In the rows, 128 means zero.
Each path below is one point turned by a fixed rotation once a step. After each direction that follows a path, write how fast that rotation turns it, in degrees each step (0 if it stays still).
Each turn is a multiple of 5 degrees from 10 to 175, or 0.
Each row of a path follows its step; steps can be skipped.

step 0: | 113 | 113 | 119 | 117 | 129 | 148 | 120 | 106 | 132 |  96 | 121 | 132 | 141 | 125 | 120 | 138 | 113 | 129 | 131 | 172 | 153 | 110 | 112 | 114 | 134 | 118 | 115 | 120 | 126 | 136 | 121 | 135 | 133 | 120 | 138 | 114 | 128 | 110 | 122 | 140 | 119 | 114 | 126 | 127 | 108 | 126 | 133 |
step 1: | 111 | 147 | 128 | 129 | 136 | 123 | 151 | 125 | 131 | 106 | 122 | 136 | 131 |  99 | 139 | 138 | 147 | 111 | 124 | 111 | 150 | 131 | 118 | 124 | 123 | 131 | 138 |  94 | 128 | 123 | 116 |  99 | 112 | 135 | 120 | 142 | 143 | 124 | 135 | 123 | 141 | 126 | 122 | 122 | 102 | 135 | 123 |
step 3: | 140 | 131 | 101 | 103 | 145 | 151 | 112 | 136 | 154 | 119 | 137 | 121 | 119 | 125 | 156 | 123 | 122 | 104 | 133 | 133 | 142 | 117 | 126 | 140 | 121 | 132 | 132 | 117 | 141 | 128 | 122 | 133 | 113 | 166 | 145 | 114 | 125 | 134 | 120 | 114 | 117 | 133 | 125 | 123 | 121 | 134 | 135 |
step 6: | 117 | 114 | 118 | 124 | 124 | 144 | 152 | 158 | 145 | 132 | 126 | 138 | 126 | 121 | 111 | 140 | 120 | 134 | 125 | 141 | 134 | 127 | 115 | 139 | 135 | 107 | 120 |  98 | 135 | 141 | 151 | 110 |  98 | 124 | 142 | 114 | 146 | 143 | 123 | 135 | 130 | 114 | 134 | 144 | 123 | 144 | 137 |
step 9: | 113 | 131 | 119 | 130 | 141 | 136 | 115 | 120 | 125 | 155 | 119 | 137 | 135 | 117 | 144 | 119 | 138 | 134 | 127 | 149 | 145 | 126 | 135 | 137 | 113 | 144 | 122 | 124 | 144 | 142 | 108 | 105 |  97 | 133 | 123 | 115 | 116 | 111 | 139 | 123 | 145 |  95 | 120 | 131 | 108 | 139 | 129 |
step 11: | 133 | 127 | 133 | 112 | 140 | 116 | 126 | 145 | 159 | 144 | 151 | 144 | 138 | 125 | 131 | 105 | 118 | 113 | 159 | 146 | 130 | 111 | 128 | 147 | 123 | 115 | 122 | 125 | 147 | 126 | 148 | 129 | 141 | 121 | 138 | 127 | 131 | 127 | 138 | 127 | 139 | 121 | 136 | 120 | 100 | 112 | 146 |
step 12: | 109 | 141 | 116 | 121 | 124 | 142 | 125 | 143 | 131 | 136 | 144 | 137 | 141 | 105 | 143 | 127 | 115 | 121 | 129 | 131 | 116 | 114 | 138 | 101 | 133 | 141 | 119 | 135 | 117 | 140 | 128 | 136 | 109 | 116 | 141 | 131 | 160 | 123 | 135 | 117 | 110 | 133 | 116 | 149 | 118 | 163 | 143 |
step 15: | 129 | 128 | 122 | 133 | 156 | 129 | 149 | 132 | 130 | 164 | 126 | 116 | 123 | 114 | 134 | 137 | 124 | 126 | 139 | 140 | 118 | 111 | 147 | 143 | 129 | 136 | 116 | 127 | 127 | 125 | 141 | 104 | 142 | 144 | 130 | 115 | 156 | 107 | 120 | 148 | 121 | 112 | 118 | 115 | 133 | 137 | 146 |
step 16: | 114 | 119 | 131 | 124 | 114 | 118 | 139 | 120 | 138 | 113 | 129 | 134 | 132 | 108 | 115 | 129 | 100 | 115 | 134 | 125 | 131 | 110 | 149 | 129 | 144 | 127 | 131 | 161 | 127 | 114 | 113 | 145 | 144 | 128 | 145 | 125 | 129 | 125 | 120 | 124 | 152 | 132 | 141 | 124 | 108 | 158 | 146 |
step 17: | 122 | 140 | 122 | 129 | 135 | 117 | 138 | 131 | 141 | 132 | 119 | 142 | 137 | 132 | 122 | 140 |  96 | 111 | 153 | 138 | 149 | 122 | 132 | 131 | 119 | 137 |  97 | 121 | 138 | 133 | 108 | 105 | 111 |  97 | 120 | 139 | 129 | 104 | 132 | 112 | 108 | 128 | 130 | 129 | 122 | 123 | 122 |
Directions:
| 133 | 130 | 131 | 131 | 120 | 126 | 128 | 127 | 131 | 129 | 130 | 131 | 128 | 122 | 132 | 127 | 121 | 136 | 130 | 130 | 130 | 120 | 133 | 126 | 131 | 130 | 125 | 116 | 132 | 123 | 128 | 131 | 126 | 131 | 128 | 125 | 131 | 127 | 123 | 124 | 128 | 123 | 126 | 122 | 126 | 131 | 121 | -> 0
| 125 | 130 | 133 | 122 | 128 | 127 | 124 | 137 | 127 | 126 | 129 | 130 | 128 | 117 | 121 | 123 | 128 | 128 | 131 | 127 | 129 | 125 | 126 | 135 | 126 | 125 | 134 | 131 | 128 | 123 | 121 | 121 | 120 | 122 | 123 | 126 | 127 | 133 | 128 | 125 | 132 | 127 | 125 | 131 | 132 | 127 | 126 | -> 140
| 128 | 127 | 121 | 120 | 128 | 125 | 126 | 129 | 130 | 122 | 121 | 136 | 131 | 137 | 126 | 127 | 125 | 127 | 127 | 130 | 120 | 122 | 130 | 129 | 128 | 129 | 130 | 128 | 133 | 125 | 129 | 131 | 131 | 130 | 119 | 123 | 127 | 130 | 125 | 132 | 130 | 130 | 133 | 133 | 122 | 126 | 123 | -> 130
| 134 | 132 | 134 | 130 | 133 | 129 | 127 | 123 | 126 | 128 | 124 | 126 | 127 | 131 | 127 | 126 | 130 | 125 | 124 | 133 | 124 | 126 | 131 | 134 | 130 | 135 | 121 | 129 | 126 | 123 | 124 | 130 | 122 | 140 | 132 | 124 | 124 | 131 | 134 | 129 | 133 | 129 | 124 | 131 | 134 | 128 | 129 | -> 65
| 129 | 126 | 127 | 129 | 125 | 127 | 128 | 130 | 135 | 126 | 123 | 125 | 124 | 130 | 125 | 129 | 128 | 126 | 122 | 128 | 130 | 136 | 128 | 120 | 121 | 125 | 135 | 119 | 138 | 127 | 127 | 126 | 126 | 128 | 132 | 118 | 121 | 131 | 130 | 127 | 126 | 131 | 125 | 129 | 130 | 129 | 131 | -> 20
| 126 | 132 | 126 | 125 | 124 | 136 | 131 | 124 | 123 | 120 | 129 | 126 | 129 | 126 | 131 | 120 | 134 | 128 | 125 | 133 | 134 | 128 | 121 | 131 | 128 | 126 | 133 | 121 | 123 | 129 | 130 | 129 | 123 | 134 | 127 | 126 | 127 | 133 | 127 | 133 | 123 | 129 | 134 | 124 | 124 | 123 | 128 | -> 10
| 125 | 128 | 128 | 128 | 133 | 128 | 126 | 117 | 128 | 122 | 134 | 127 | 130 | 122 | 126 | 126 | 129 | 132 | 137 | 125 | 127 | 125 | 126 | 122 | 124 | 130 | 128 | 130 | 134 | 126 | 133 | 130 | 129 | 128 | 122 | 123 | 132 | 129 | 132 | 136 | 129 | 134 | 122 | 126 | 129 | 131 | 135 | -> 95
